In the rows, zero is written as 128.
Each path below is one point turned by a fixed rotation once a step. After each direction that follows a path, write how fast that rotation turns it, in degrees each step (0 if it stays still).
Each turn is a multiple of 5 degrees from 10 to 175, or 0.

[137 127 125 139 128 136 131 132 136 125 129 129 127 125 130 127 132 139
 122 124 123 130 117 127 141 126 133 145 129 117]
[129 125 118 132 120 138 129 129 138 123 122 135 130 125 131 122 127 135
 123 118 121 133 121 126 139 132 130 145 126 119]
[130 127 120 137 128 136 124 129 140 126 127 132 127 126 130 126 124 138
 119 128 117 125 117 125 142 124 132 142 124 120]
[134 126 126 137 126 139 133 131 135 124 126 128 127 124 130 128 132 138
 125 120 121 132 119 126 138 126 134 147 129 118]
[130 125 117 133 121 137 129 130 140 126 123 137 130 128 132 121 128 136
 120 121 122 132 119 126 140 132 128 141 124 119]
[130 127 120 137 128 136 124 128 137 123 128 129 128 124 127 126 124 137
 121 126 118 126 118 126 141 123 134 145 126 119]
[132 125 127 137 123 140 133 131 138 127 122 131 126 126 134 128 131 138
 125 119 120 133 119 125 138 128 133 144 126 120]
[132 126 116 135 124 135 128 131 139 125 127 136 131 127 129 121 128 136
 118 124 123 130 118 128 142 131 128 142 127 117]
[128 127 122 135 125 138 125 127 136 123 125 129 127 123 128 127 124 137
 125 122 116 128 120 124 139 123 135 147 125 120]
[134 126 126 137 125 139 133 133 140 130 124 133 126 128 135 128 132 139
 121 123 121 131 117 126 140 128 131 141 125 120]
[133 126 116 135 125 135 127 129 136 122 128 133 131 125 126 121 128 135
 121 122 124 131 120 128 141 129 130 145 129 115]
[126 126 122 135 124 140 125 128 138 125 122 132 127 124 132 127 123 137
 124 122 115 128 120 123 139 125 133 144 123 122]
[136 127 125 139 128 137 132 132 139 128 128 132 126 127 132 127 132 140
 120 126 123 130 116 127 142 127 131 142 127 118]
[131 125 118 133 121 137 129 129 136 121 125 133 131 124 127 121 127 135
 124 118 122 133 121 127 138 130 131 147 128 117]
[127 126 121 136 126 138 125 129 140 127 124 133 127 126 133 127 123 138
 120 126 116 127 118 124 141 125 132 141 122 122]
[137 127 125 139 128 137 132 131 136 125 128 129 127 125 129 127 132 138
 123 123 122 131 118 127 140 125 133 146 130 116]
[129 125 118 132 120 138 129 130 138 124 122 136 130 126 131 121 127 135
 123 118 121 133 121 125 138 132 129 144 125 119]
[130 127 120 137 128 136 123 128 139 126 127 132 127 125 129 126 124 138
 119 128 117 125 117 125 142 124 132 142 125 120]
[134 126 126 137 125 139 133 131 136 125 125 129 127 124 131 128 132 138
 126 119 121 133 119 126 138 126 134 147 128 118]
[130 125 117 134 122 137 128 130 140 126 124 137 130 128 131 121 128 136
 119 123 122 132 119 126 141 132 128 141 125 118]
[130 127 121 137 128 136 123 128 136 123 128 129 128 123 127 126 124 137
 123 125 117 126 119 125 141 123 134 146 127 119]
Speeds:
[128 128 127 129 129 128 128 129 132 132 128 131 128 131 131 128 128 129
 124 132 128 127 126 128 130 129 126 123 126 129]
145
[132 128 133 130 129 129 132 130 128 130 128 126 126 128 130 131 132 130
 129 128 129 129 127 128 128 127 129 128 129 128]
120
[129 128 128 122 131 132 126 128 128 127 131 126 128 131 130 126 128 130
 127 128 127 129 127 127 127 129 127 129 132 131]
0

[127 136 120 125 142 127 119 130 129 135 135 135 126 117 119 117 125 128
 124 122 133 122 134 120 126 122 129 118 140 133]
[136 141 117 122 142 118 130 126 136 129 134 129 127 119 117 125 117 131
 127 126 128 134 131 123 128 126 126 123 142 131]
[133 133 121 120 145 123 123 132 133 127 133 130 128 117 127 121 122 129
 116 116 135 123 135 127 127 118 127 118 136 130]
[131 135 117 122 141 125 125 121 134 133 134 139 130 123 117 126 116 129
 127 124 129 126 127 118 127 120 123 119 140 131]
[137 133 124 118 145 119 127 125 136 126 129 130 127 116 128 127 120 127
 115 124 126 129 130 128 125 123 123 123 143 131]
[133 132 121 123 144 126 124 123 132 130 137 135 132 123 127 124 118 126
 122 123 129 118 129 119 119 116 123 116 136 123]
[132 133 121 123 143 124 127 116 131 129 129 136 125 115 122 125 116 125
 116 132 122 127 130 120 127 126 121 126 141 133]
[135 135 124 124 147 121 123 128 130 127 133 128 128 117 132 122 124 126
 122 128 125 120 131 123 116 123 124 120 143 122]
[132 134 117 130 146 126 129 119 127 126 132 132 127 120 121 121 113 127
 120 132 128 122 135 115 126 123 123 122 132 125]
[129 133 121 127 148 123 122 128 126 131 127 131 124 113 126 121 125 127
 122 131 127 125 132 122 126 128 125 124 148 131]
[136 137 116 130 149 121 130 129 129 125 133 126 128 122 124 123 117 132
 129 129 132 126 132 121 124 123 124 119 137 120]
[129 129 118 128 149 128 125 127 125 128 126 134 125 116 123 121 119 130
 117 126 136 124 134 122 134 122 124 122 139 134]
[135 133 118 126 148 123 127 131 129 131 131 133 128 122 124 127 121 132
 132 129 132 129 123 125 125 123 123 119 149 127]
[139 128 119 125 150 125 133 127 130 122 130 131 127 121 127 125 114 130
 116 125 135 128 130 128 130 120 122 121 134 127]
[132 125 121 125 146 132 124 127 126 134 131 141 128 121 126 124 122 127
 122 127 133 122 122 123 125 119 122 118 145 131]
[142 129 121 124 146 124 135 123 131 125 132 132 127 122 125 127 115 128
 122 134 126 132 123 127 124 125 120 123 142 126]
[137 124 125 126 148 132 127 128 125 127 134 133 126 119 132 119 122 124
 113 128 132 119 129 126 121 119 123 119 137 126]
[136 130 120 130 144 131 131 122 124 132 135 137 125 121 119 122 117 125
 126 138 125 126 123 119 122 125 122 123 142 127]
[140 130 124 127 149 126 131 131 125 125 132 126 122 115 129 118 123 124
 116 134 127 128 130 129 122 128 125 125 141 126]
[135 130 119 132 147 134 129 131 122 131 139 133 126 123 121 115 120 127
 126 133 133 121 129 120 122 122 127 117 135 123]
[137 131 119 129 146 129 132 129 125 129 131 131 121 116 118 118 120 127
 121 135 130 133 129 126 131 130 126 127 143 135]
Speeds:
[132 129 129 127 129 124 130 131 130 125 129 123 129 129 131 129 128 129
 128 127 128 129 129 131 126 128 128 127 127 124]
130
[130 124 127 131 132 131 130 129 124 127 126 129 127 129 130 128 128 129
 128 132 130 128 125 129 129 128 126 128 130 126]
10
[129 128 127 128 128 127 132 125 129 125 126 127 127 127 126 129 124 128
 125 130 127 131 130 128 132 130 127 131 125 130]
155

[114 135 129 135 112 120 123 126 132 134 123 128 132 128 133 126 135 121
 131 131 131 126 129 128 133 125 136 132 135 142]
[114 136 129 133 123 121 129 130 134 131 128 128 134 132 128 122 135 119
 125 127 138 123 123 129 137 123 132 128 139 143]
[112 128 124 128 122 119 127 131 134 137 125 131 133 134 132 122 134 117
 134 129 131 126 129 124 130 127 131 130 138 142]
[116 136 132 129 125 119 125 126 133 133 126 131 127 127 136 118 138 122
 129 132 135 126 129 126 131 120 130 133 142 141]
[111 132 131 127 122 115 127 135 134 132 130 124 133 132 136 122 136 125
 128 133 133 127 127 132 133 129 132 133 136 142]
[114 136 129 134 112 120 123 125 132 133 124 128 131 127 134 126 135 122
 131 132 131 126 129 128 133 125 135 132 136 142]
[114 136 129 133 122 121 129 131 133 131 128 127 134 132 128 123 135 120
 124 127 138 123 123 129 137 124 131 128 138 144]
[112 128 124 129 121 119 127 130 134 137 124 131 134 134 132 122 134 116
 134 129 131 126 129 124 130 127 131 129 138 142]
[116 136 131 129 126 119 125 126 133 133 126 131 127 127 136 118 138 121
 129 131 135 126 128 125 132 119 130 132 142 141]
[111 131 131 127 123 115 127 135 134 132 129 125 133 132 137 122 137 125
 129 134 133 128 128 131 132 129 131 133 136 142]
[114 136 130 134 113 119 123 125 132 133 124 128 131 126 135 126 136 123
 131 133 131 126 129 129 133 125 135 132 136 141]
[113 135 129 133 122 121 129 131 133 131 128 127 134 132 128 123 135 121
 124 128 137 123 123 130 137 124 132 129 138 144]
[112 129 124 130 120 119 126 130 134 137 124 131 134 134 131 122 134 116
 134 128 131 126 129 124 131 127 132 129 138 142]
[116 136 131 129 126 119 126 127 133 133 127 132 128 128 135 118 137 120
 129 130 135 125 128 125 132 120 129 132 143 142]
[111 130 131 126 123 115 127 135 134 133 129 125 132 132 137 122 137 125
 129 134 133 128 129 131 131 129 131 133 137 141]
[115 136 131 134 113 119 123 125 131 133 124 127 130 126 135 126 136 123
 131 133 131 126 130 128 132 125 135 133 136 142]
[113 136 130 133 122 121 129 131 134 130 128 126 134 132 129 124 135 121
 124 128 137 123 123 130 137 125 132 129 137 143]
[112 129 124 130 119 120 126 129 134 137 124 131 134 133 131 123 133 116
 134 128 131 125 129 124 131 127 133 129 137 142]
[116 136 131 129 127 120 126 127 133 133 126 132 128 128 134 118 137 120
 128 130 136 125 128 125 132 119 129 131 143 142]
[111 130 130 125 124 115 127 135 134 134 129 126 132 133 137 121 136 124
 130 134 132 128 129 130 131 129 131 134 137 142]
[115 137 131 134 114 119 122 125 131 133 124 128 130 126 136 125 137 124
 130 133 132 126 129 129 132 125 135 133 137 141]
Speeds:
[130 130 128 130 124 129 125 123 127 129 125 130 126 125 129 128 128 127
 131 128 126 128 130 125 127 126 129 129 129 127]
145
[127 130 122 130 130 125 128 128 129 129 125 129 130 126 130 129 129 128
 127 130 127 123 129 129 130 128 124 130 128 127]
0

[120 131 131 136 133 126 130 114 130 137 129 129 140 118 133 130 132 126
 133 123 124 123 129 129 141 133 131 125 139 127]
[117 130 130 136 135 126 128 118 135 137 133 131 139 124 134 127 128 126
 136 126 124 126 129 138 141 134 128 122 132 129]
[118 127 129 128 129 130 125 122 136 135 135 129 143 127 136 127 129 125
 133 131 126 128 125 140 141 134 131 120 132 134]
[122 128 125 121 129 131 124 120 130 137 135 124 146 126 136 131 134 126
 136 131 128 124 127 133 139 130 130 120 133 134]
[123 130 121 127 129 132 124 112 125 139 129 121 143 127 134 130 134 131
 138 131 129 122 131 134 135 130 127 122 135 128]
[124 126 125 135 127 134 127 110 128 134 124 123 142 122 132 128 130 133
 131 131 130 124 132 135 139 132 130 124 138 126]
[125 127 129 136 133 132 127 115 134 133 127 128 143 118 131 129 129 129
 131 128 129 124 136 131 147 128 128 124 135 129]
[122 130 129 134 133 132 126 120 137 135 133 130 142 125 131 127 130 129
 135 128 128 128 137 136 146 126 123 121 127 128]
[123 129 128 127 124 136 125 123 136 132 134 128 147 129 134 126 133 132
 132 131 127 131 132 139 142 128 126 118 126 127]
[125 130 126 122 124 137 127 122 129 132 132 125 151 123 132 130 137 135
 135 132 127 128 129 130 138 125 128 120 131 126]
[124 133 123 129 130 136 129 117 125 136 126 124 147 122 129 130 135 137
 138 133 126 127 130 130 135 124 125 123 131 122]
[123 128 126 138 131 138 132 115 128 136 120 128 144 121 127 127 130 135
 131 134 126 131 129 134 139 126 129 124 132 121]
[124 127 130 135 133 137 131 121 134 138 125 132 142 118 128 128 130 129
 127 130 123 133 130 129 147 124 131 122 131 125]
[123 132 129 129 132 134 129 123 134 143 132 133 141 125 130 127 133 127
 130 127 121 134 131 131 145 122 126 117 125 125]
[121 133 128 125 123 135 130 121 132 140 133 130 142 128 134 125 136 132
 129 128 121 134 126 135 138 127 128 116 126 121]
[122 133 128 121 123 135 134 119 127 136 130 127 145 119 135 129 137 134
 130 129 122 130 123 130 135 129 132 118 132 122]
[120 135 127 126 135 133 136 115 126 140 126 128 140 115 132 130 133 133
 135 131 123 127 123 129 134 128 129 121 132 122]
[119 130 127 132 136 135 136 114 129 141 123 129 135 119 130 127 127 129
 131 134 124 130 123 137 138 130 130 121 130 124]
[123 126 130 128 133 137 133 117 134 141 129 130 135 120 132 128 128 122
 125 132 125 131 124 134 145 129 133 118 131 130]
[125 131 129 121 131 134 131 116 132 145 135 129 135 124 133 129 134 121
 128 128 126 129 128 131 143 127 128 115 128 129]
[123 134 127 121 124 133 132 111 130 140 135 126 135 127 134 127 137 128
 130 127 128 128 128 136 137 132 126 115 128 122]
Speeds:
[129 125 124 128 131 131 127 127 125 131 125 126 128 129 126 129 126 126
 129 133 129 128 126 128 127 126 129 129 129 130]
55
[128 130 127 129 127 127 130 124 124 127 125 126 128 125 128 128 129 132
 129 127 129 126 128 126 125 129 128 130 131 125]
65
